(in the rows, 128 means zero)
Families of rows that turns and mirrors carry onto each other, the same ones carrying the whole set onto itself: the rest of each named row's family, in list order
4 families of 8 rows
k562: [192 120 103 168 121 116 136 136 102 109 145 112 160 133 144 100 128 120
 127 142 138 112]
k123: [135 125 126 114 134 129 118 115 166 134 141 170 136 164 115 149 142 134
 135  95 118 111]
k220: [157 121  90 154 131 133 125 146  94  88 118 116 176 167 125 108 121 112
 117 149 119 114]
k262: [121 123 125 118 116 110 124 116 151 149 128 169 121 141 108 158 144 107
 124 129 139 127]
k586: [193 125 102 167 122 116 135 138 102 112 148 112 162 133 139  99 135 124
 129 141 142 113]
k21: [160 107 110 121 130 132 105 128 173 159 133 159 115 121 104 160 133 128
 145 117 130 114]
k401: [123 114 120 116 110 108 129 110 148 141 119 167 113 144 113 158 126 101
 122 130 128 128]
k168: [126 116 129 109 150 138 124 118 134 139 136 162 104 138 120 171 141 116
 144 137 120 109]
k782: [125 123 116 115 119 102 124 135 142 142 131 172 112 148 106 160 153 107
 127 125 133 127]
k728: [125 113 129 108 146 137 123 113 135 138 131 160 102 137 124 171 134 114
 142 139 117 111]
k503: [123 113 111 115 114 100 129 131 141 136 120 170 102 150 113 161 133 103
 126 128 120 129]
k841: [136 121 114 112 135 121 119 132 158 125 138 172 125 171 115 151 139 133
 137  90 107 112]
k66: [125 111 123 108 148 134 126 122 132 135 131 162  99 139 124 172 135 114
 142 139 114 111]
k540: [189 118  97 148 138 158 133 174 113  98 149 117 162 141 136 103 136 119
 141 144 142 109]
k616: [186  97  87 152 123 131 117 155 126  83 107 108 155 136 140 122 135 128
 115 168 131 125]
k665: [187 109 102 148 130 164 140 148 121  96 138 113 165 133 145  99 113 115
 134 151 137 111]
k216: [185 106  86 150 131 129 114 170 124  90 118 109 158 138 132 126 156 132
 119 164 140 126]
k535: [158 129  92 156 139 132 118 155  95  94 128 118 182 166 114 110 141 116
 123 144 128 112]
k907: [155 123  99 156 130 142 125 129 102  94 119 114 189 155 124 107 120 114
 114 152 128 113]
k949: [132 111 114 113 130 122 124 119 160 121 129 168 122 169 124 147 120 129
 134  96  99 113]
k417: [155 133 103 157 137 140 119 139 102  99 129 118 193 158 115 109 138 117
 118 148 138 110]
k876: [192 122  98 166 123 113 136 146  98 108 146 112 156 137 142 102 134 124
 131 140 139 112]
k581: [162 104 100 118 129 123 105 144 165 151 134 160 103 129 105 162 137 125
 146 116 121 113]
k448: [182 102  99 155 122 140 116 141 134  92 111 105 168 129 140 122 137 132
 112 172 141 124]
k636: [184 110  99 156 128 137 111 154 132  96 119 110 171 131 132 123 157 135
 117 167 151 124]
k321: [126 115 124 109 149 133 123 126 132 137 135 162 100 141 121 174 141 116
 142 137 117 110]
k880: [159  97  96 117 123 122 114 135 164 145 122 158  98 130 113 161 117 124
 146 118 112 114]
k789: [159  98 108 119 123 133 111 117 172 151 123 157 110 120 112 158 116 124
 141 122 121 114]
k475: [192 120  97 166 122 111 139 141  98 107 144 112 156 136 145  98 127 123
 131 143 135 113]
k411: [134 117 124 115 129 131 123 104 168 129 131 168 134 162 123 145 123 131
 130  99 110 112]
k295: [188 110  92 147 133 155 140 168 112  90 139 117 155 143 141 102 117 117
 139 145 131 111]
k513: [187 118 106 149 136 165 135 154 120 102 148 115 172 132 137  99 131 120
 135 147 147 109]

Same family as k616: k123, k841, k216, k949, k448, k636, k411
Same family as k321: k562, k586, k168, k728, k66, k876, k475
Same family as k581: k220, k21, k535, k907, k417, k880, k789

Families of rows that turns and mirrors carry onto each other, the same ones carrying the whole set onto itself: the rest of each named row's family, in list order
10 families of 4 rows
k936: [149 117  88 137 102 136 119 167 154 128 140 122 136 109 122 120  92 155
 122 142 135 112 116]
k54: [154 100  93 156 103 128 115 157 142 136 151 139 130 114 100 121  95 151
 124 144 135 107 110]
k560: [120  93 121 143 120  96 104 103 121 143 137 131 127 128 111 113 118 144
 120 139 156  85 109]
k425: [177 167 127 154 126 149 137 134 130 141 129 126 141 148 127 123 156 118
 111 122 117 148 153]
k482: [178 160 129 141 131 161 133 146 117 150 134 119 136 141 128 120 150 137
 129 132 116 156 155]
k824: [116 119 143 145 156 124 134  98 121 138 123 131 154 155 151 126 131 120
 125 120 122 163 176]
k505: [121  84 115 135 136  99 102 110 124 137 140 138 138 114 102 111 108 140
 113 150 149  96 107]
k719: [128  77 121 145 133  90  98 116 128 155 132 131 122 112  99 106 112 139
 116 138 156 102 129]
k116: [175 153 128 144 120 160 141 131 128 146 125 131 142 163 143 147 148 127
 122 137 118 153 146]
k904: [115 118 161 119 150 139 118  99 123 137 127 124 154 153 144 115 133 116
 122 113 121 162 155]
k639: [131 118 151 133 161 128 132 101 121 130 131 122 160 157 143 117 134 115
 124 133 114 161 171]
k952: [114 115 151 133 168 142 138 109 117 135 128 125 142 152 139 134 139 122
 124 121 119 160 161]
k139: [153  89  77 153  97 130 117 154 139 138 139 137 137 111 111 105  93 138
 131 150 143 123 121]
k52: [117  91 125 127 125  98 113  88 133 141 139 128 129 116 102 115 116 148
 107 132 139  92 120]
k747: [149  96  78 142  99 134 121 156 122 142 140 143 129 112 106 113  97 147
 139 134 141 116 114]
k875: [173 176 119 131 119 151 133 139 127 138 131 122 131 132 139 134 148 121
 127 119 125 146 155]
k463: [128  75 118 146 119 100 108 103 124 147 127 130 118 125 103 110 119 137
 121 149 161  97 122]
k339: [180 160 118 141 130 157 131 133 134 139 140 124 141 145 131 142 150 111
 121 126 118 157 159]
k424: [170 161 128 149 115 150 142 135 125 139 130 129 138 161 138 125 144 119
 127 114 119 160 161]
k56: [118  76 114 148 130  95 109 108 129 146 135 144 127 113 100 118 124 138
 112 142 150  95 134]
k650: [149  86  95 141  94 128 114 145 150 132 135 131 135 122 114 120  86 155
 136 138 137 104 112]
k815: [168 105 100 142  91 123 112 161 134 130 133 126 139 115 119 105  96 162
 133 147 132 114 113]
k996: [137  90 105 136 122  96 107 103 139 142 122 129 135 111 111 111 103 147
 110 150 146  88 126]
k365: [115 118 160 130 156 135 131 108 119 152 130 140 163 142 131 119 149 123
 130 118 124 160 157]
k991: [158  92  77 143 109 146 106 157 134 135 145 128 128 118 108 113 100 143
 128 140 137 117 108]
k386: [122  85 128 140 119  94 111  96 123 159 133 140 150 117 116 109 107 154
 116 140 151  97 123]
k378: [191 152 117 144 123 152 129 126 129 137 130 121 132 161 144 134 149 119
 134 125 121 156 147]
k278: [160  96  80 144  94 124 110 156 148 138 143 128 134 114 122 113  87 140
 125 135 147 118 121]
k859: [164 159 132 141 132 163 135 122 122 152 135 125 126 149 127 136 151 120
 138 118 115 155 162]
k132: [120  77 114 134 117  93 109  99 120 140 126 131 117 121 112 117 113 147
 115 137 150  95 127]
k137: [150 107  87 153  98 120 114 161 147 130 140 133 140 110 116 103  89 148
 122 137 128 123 112]
k854: [126 129 144 131 167 140 132 120 127 144 118 130 148 139 143 120 145 107
 131 116 117 168 167]
k536: [125  90 126 129 139  95 111  98 125 151 144 121 130 114 104 111 112 148
 117 133 153  94 113]
k898: [174 167 125 141 115 154 145 141 128 147 132 125 137 143 143 131 146 126
 116 129 118 142 162]
k338: [108 119 161 127 156 134 131 101 128 144 130 124 140 143 145 117 128 120
 122 101 119 162 154]
k357: [185 153 121 155 130 144 133 129 127 147 124 126 148 151 132 144 153 115
 124 131 116 156 157]
k283: [149 115  89 142  98 124 117 167 144 128 136 136 136 102 109 123  95 157
 128 137 134 121 116]
k512: [121 111 146 145 164 137 133 108 110 136 124 121 156 162 140 129 133 118
 136 122 114 161 161]
k390: [108 123 154 137 160 147 131 112 118 132 131 127 155 160 142 118 138 117
 128 114 125 155 153]
k561: [126 130 149 132 161 131 129 108 117 144 117 124 151 161 150 112 141 112
 120 113 133 161 161]

Same family as k390: k560, k425, k137
Same family as k952: k339, k278, k132
Same family as k561: k54, k505, k424
Same family as k386: k482, k815, k365
Same family as k116: k719, k639, k747
Same family as k936: k52, k875, k338
Same family as k512: k139, k463, k357
Same family as k854: k650, k996, k859

Families of rows that turns and mirrors carry onto each other, the same ones carrying the whole set onto itself: the rest of each named row's family, in list order
4 families of 8 rows
k305: [132 103 154 138 133 160 122 125 150 124]
k428: [150 141 143 134 128 142  96 132 100 128]
k716: [100 119 129 109  85 139 120 132 137 140]
k119: [113 148 151 128 122 125 152 132 171 137]
k127: [145 149 117 140 110  84 103 146 135 133]
k975: [ 94 132 120 109 108 104 128 123 149 112]
k909: [147 174 155 150 135 107 131 138 146 136]
k821: [130 109 124 163 137 113  89 131 151 134]
k568: [110  98 123 116 105 147 108 122 132 132]
k431: [127 138 151 101 146 151 147 139 138 131]
k272: [107 150 120 138 101  88 107 129 119 151]
k415: [143 116 144 116 167 138 124 131 142 121]
k36: [125 128 123 166  96 103  93 124 141 136]
k736: [137 111 146 162 146 140 115 126 156 124]
k857: [141 107 125 154 133 101 128 105 156 129]
k721: [121 122 132 166 101 114 109 122 164 135]
k187: [104 102 124 111 120 117 132 128 146 146]
k965: [132 119 115 115 126 138  93 121 101 140]
k467: [155 161 158 162 135 132 117 132 139 130]
k301: [134 168 123 124 150 114 143 133 159 136]
k884: [110 157 125 109 130 128 112 155 107 134]
k698: [149 169 139 147 148 112  95 134 117 123]
k29: [133 158 153 101 119 153 132 141 118 135]
k923: [117 163 126 105  90 113 123 133 116 140]
k529: [107 118 132 123 152 148 141 111 121 130]
k260: [120 147 148 139 145  86 143 132 163 133]
k253: [125 160 140  89 131 114 141 129 113 134]
k58: [145 130 135 141  99 145  84 126 113 130]
k327: [123 175 134 135  87 110 119 134 133 145]
k371: [157 137 133 153 155 131 114 140 115 148]
k22: [117  97 131 139 112 118  99 132 105 127]
k572: [104 130 135 130 112 112 148 128 173 136]

Same family as k187: k821, k272, k415, k965, k698, k260, k253
Same family as k22: k127, k975, k857, k301, k884, k529, k371
Same family as k428: k909, k568, k431, k36, k736, k923, k572

Families of rows that turns and mirrors carry onto each other, the same ones carrying the whole set onto itself: the rest of each named row's family, in list order
5 families of 6 rows
k476: [115 162  98 136 130 109  97 125 157 132 119 138 143 130 150 124 145 133
 119 122 145 151 114 113 206 146 124 107 112 149  85 161 125 123 150 117
 111 131 149 150 148 134 109 121 103 147 162 105  99 115 102 115 169 140]
k499: [130 150  93 138 122 111 105 122 174 133 112 136 142 144 147 147 144 130
 119 115 139 137 123 115 207 143 130  99 116 150 101 161 128 111 131 111
 106 129 147 146 137 142 114 125 116 139 156 109 109 112 101 111 179 151]
k80: [ 94 144 122 137 133 158 138 161 120 121  97 128 110 111  91 138 129 142
 123 133 134 122 162 103 102 108 141 123 142 102 151 129 114 110 145 129
 119 121 106 109 124 153 157 104 142 143  88 141 134 143 130 129  97 103]
k215: [ 94 146 134 130 136 148 137 162 106 119 109 134 120 106 108 123 131 138
 107 142 148 133 163 109 101 111 128 124 146 108 139 128 121 112 159 140
 122 124  96 120 123 140 149 119 129 139  92 142 125 148 130 137  92  92]
k885: [117 137 135 138 125 155 148 163 116 113 106 133 116 127 107 141 120 153
 107 126 133 119 159 114 104 101 132 116 142 113 144 140 119 109 147 133
 124 131  99 117 128 140 156 115 133 136  95 147 128 153 136 131  88  99]
k142: [ 89 128 123 142 145 145 123 155 115 147 116 128 123 108  89 131 131 142
  99 160 151 135 168 133 110 120 112 108 144 102 142 122 146 128 163 138
 108 125 113 121 156 150 161 110 122 139  90 141 118 150 133 127  99  92]
k940: [ 94 141  97 153 133 168 133 152 148 142 105 125 112 105  92 151 113 143
 124 155 124 122 155 109 107 125 144 112 138  81 149 137 137 115 141 119
 116 123 114 122 148 138 166  89 131 152  80 130 138 155 133 112 110 104]
k212: [135 145 109 138 113 132  90 124 162 113 120 144 140 135 157 148 132 129
 119 130 109 133 125 123 200 133 150 106 126 154 108 166 124  97 115 107
 107 126 164 135 136 138 107 121 126 145 172 125 109 114 116 109 163 148]
k346: [124 145  93 145 133 102  88 128 146 130 131 146 150 133 147 112 149 119
 116 140 129 153 121  97 195 122 123 106 114 139  90 154 139 120 140 120
  92 117 146 161 145 113 115 126 109 153 168  98 130 106 116 130 174 135]
k249: [ 98 134 131 126 142 157 134 144 118 125 118 123 130  99 101 129 114 132
 126 164 153 125 162 120 107 108 134 116 144  88 150 125 134 126 155 142
 117 118 118 113 142 136 159 104 113 124  87 160 130 149 128 133 108  94]
k60: [ 86 164  88 133 123 119  95 119 171 140 128 126 133 135 148 125 143 126
 133 132 134 144 104 104 194 119 150 114 120 141 104 143 112 121 126 105
 114 108 156 140 133 137 113 112 116 141 168 115 118  94  94 132 182 136]
k153: [118 127 139 135 134 158 141 146 123 119 118 118 130 119 104 137 107 147
 113 152 145 127 156 125 110  99 130 111 135  91 154 130 133 123 149 135
 121 131 114 122 150 131 163 112 112 116  98 162 129 157 137 133 101  91]
k315: [118 120 128 143 131 150 139 155 122 143 118 136 124 128  99 148 120 153
 101 145 142 112 167 144 110 111 112  98 146 111 143 141 150 120 151 140
 111 128 112 116 152 145 167 107 124 130  92 152 120 154 135 120  97 101]
k439: [ 91 145 110 136 142 148 136 152 125 145 122 132 123  94 115 129 117 128
 106 175 148 135 164 118 107 136 124 112 149  93 136 133 152 117 161 136
 118 123  96 132 141 123 153 112 112 144  81 132 126 159 129 125 105  88]
k49: [120 154  97 133 111 123 108 124 173 128 130 136 137 146 163 142 135 136
 122 124 129 127 104 121 192 117 150 104 126 159  98 155 121 111 124 111
 116 109 154 136 132 128 119 115 114 139 173 127 115  98 103 125 179 140]
k294: [124 134 119 149 124 156 149 153 137 136 123 137 124 129 120 149 103 154
 104 150 130 117 153 128 106 116 124 106 139  97 143 155 150 112 141 126
 122 136  96 137 148 118 164 109 117 132  89 141 130 170 137 117  97  97]
k737: [117 146  78 141 131 110  91 124 156 137 124 146 141 130 134 122 148 118
 137 135 124 140 126  88 197 122 134 104 115 133  97 155 135 115 128 117
  88 107 155 145 139 127 118 111 121 159 158  97 137  96 107 125 183 147]
k883: [115 150  80 123 125 118  81 124 145 148 123 132 148 121 147 135 138 127
 142 137 145 148 120 117 190 130 139 110 128 133  82 147 130 107 122 109
 102 109 162 146 144 127  99 122 120 142 156 116 124  94 101 141 183 139]
k105: [126 147  94 132 121 113  79 126 142 141 127 131 154 136 154 133 136 138
 122 132 142 154 111 125 188 122 132 111 122 135  83 152 130 111 123 104
 108 124 157 160 151 117 100 133 115 135 168 116 120 107 112 142 176 133]
k342: [110 127 128 139 136 168 133 145 133 120 106 117 126 107  91 148 114 141
 122 153 139 120 160 121 106 105 144 112 139  89 159 122 129 121 145 132
 118 123 125 111 144 141 167  99 124 129  93 163 134 147 138 123 111 100]
k734: [ 99 132 133 148 124 156 137 150 124 133 122 150 108 125 100 130 118 162
 105 153 132 116 154 134 107 109 135 114 130 100 150 140 145 109 146 136
 134 114 102 110 129 129 175 114 113 142  99 145 112 156 142 118  97 103]
k520: [145 137  89 149 122 115  97 128 159 123 124 150 145 142 145 132 143 130
 122 127 117 136 120 101 197 117 133  98 116 146  92 161 138 111 128 117
  91 115 155 149 145 117 124 116 116 157 167 106 132 103 121 120 174 146]
k454: [104 161  90 138 131 111  86 124 163 143 114 143 150 131 140 131 153 123
 128 122 141 138 116 112 196 138 131 114 111 135  98 161 122 124 134 113
 107 122 153 148 129 141 113 111 117 144 155 104 110 110  93 104 181 156]
k383: [ 85 132 126 141 132 147 135 147 125 139 120 136 107 115  96 128 127 143
  99 164 145 131 165 124 110 121 133 114 135  98 160 120 148 108 146 138
 126 111  94 115 122 136 166 129 116 138  91 137 118 151 137 128 107  97]
k298: [ 92 126 114 145 137 153 129 152 126 154 110 128 114 122  77 143 123 151
 121 145 137 115 164 127 111 108 120 106 136  91 153 135 139 125 141 130
 107 123 122 111 154 159 167  94 133 134  85 141 129 146 126 120 101 108]
k35: [108 155 119 131 127 113  81 121 143 121 131 135 143 129 160 116 137 122
 106 147 128 164 125 114 200 136 133 117 120 145 105 157 124 109 131 108
 108 134 149 154 144 133  93 143 113 137 176 113 101 122 112 128 154 126]
k722: [ 88 133 117 145 128 160 144 145 132 136 114 132  91 117  87 132 116 157
 119 152 133 125 161 115 119 118 141 107 130  97 157 130 140 108 142 134
 127 109 108 100 138 145 171 113 118 146  90 138 119 146 137 127 100 101]
k691: [105 160 102 132 123 114  96 125 164 128 132 130 141 133 164 125 147 126
 103 139 141 153 105 118 190 127 141 110 127 157  93 138 121 117 141 113
 118 114 147 149 134 122 111 130 106 142 177 121 108 100 108 133 178 124]
k926: [133 145  85 137 117 127  80 128 154 135 115 131 148 129 145 150 137 142
 132 126 133 142 113 127 189 125 147 105 126 137  83 149 125 105 120 103
 106 116 169 147 150 125 106 119 124 149 166 121 122  97 115 131 182 141]
k309: [ 90 160  97 124 127 122  82 119 151 136 125 139 135 118 144 120 137 112
 148 143 121 141 131 101 202 135 147 117 124 133 111 164 119 107 116 108
 103 114 163 130 131 150  97 115 126 144 158 112 113 106  92 121 166 148]

Same family as k940: k212, k439, k294, k35, k309
Same family as k734: k476, k499, k454, k383, k722
Same family as k298: k142, k60, k315, k49, k691

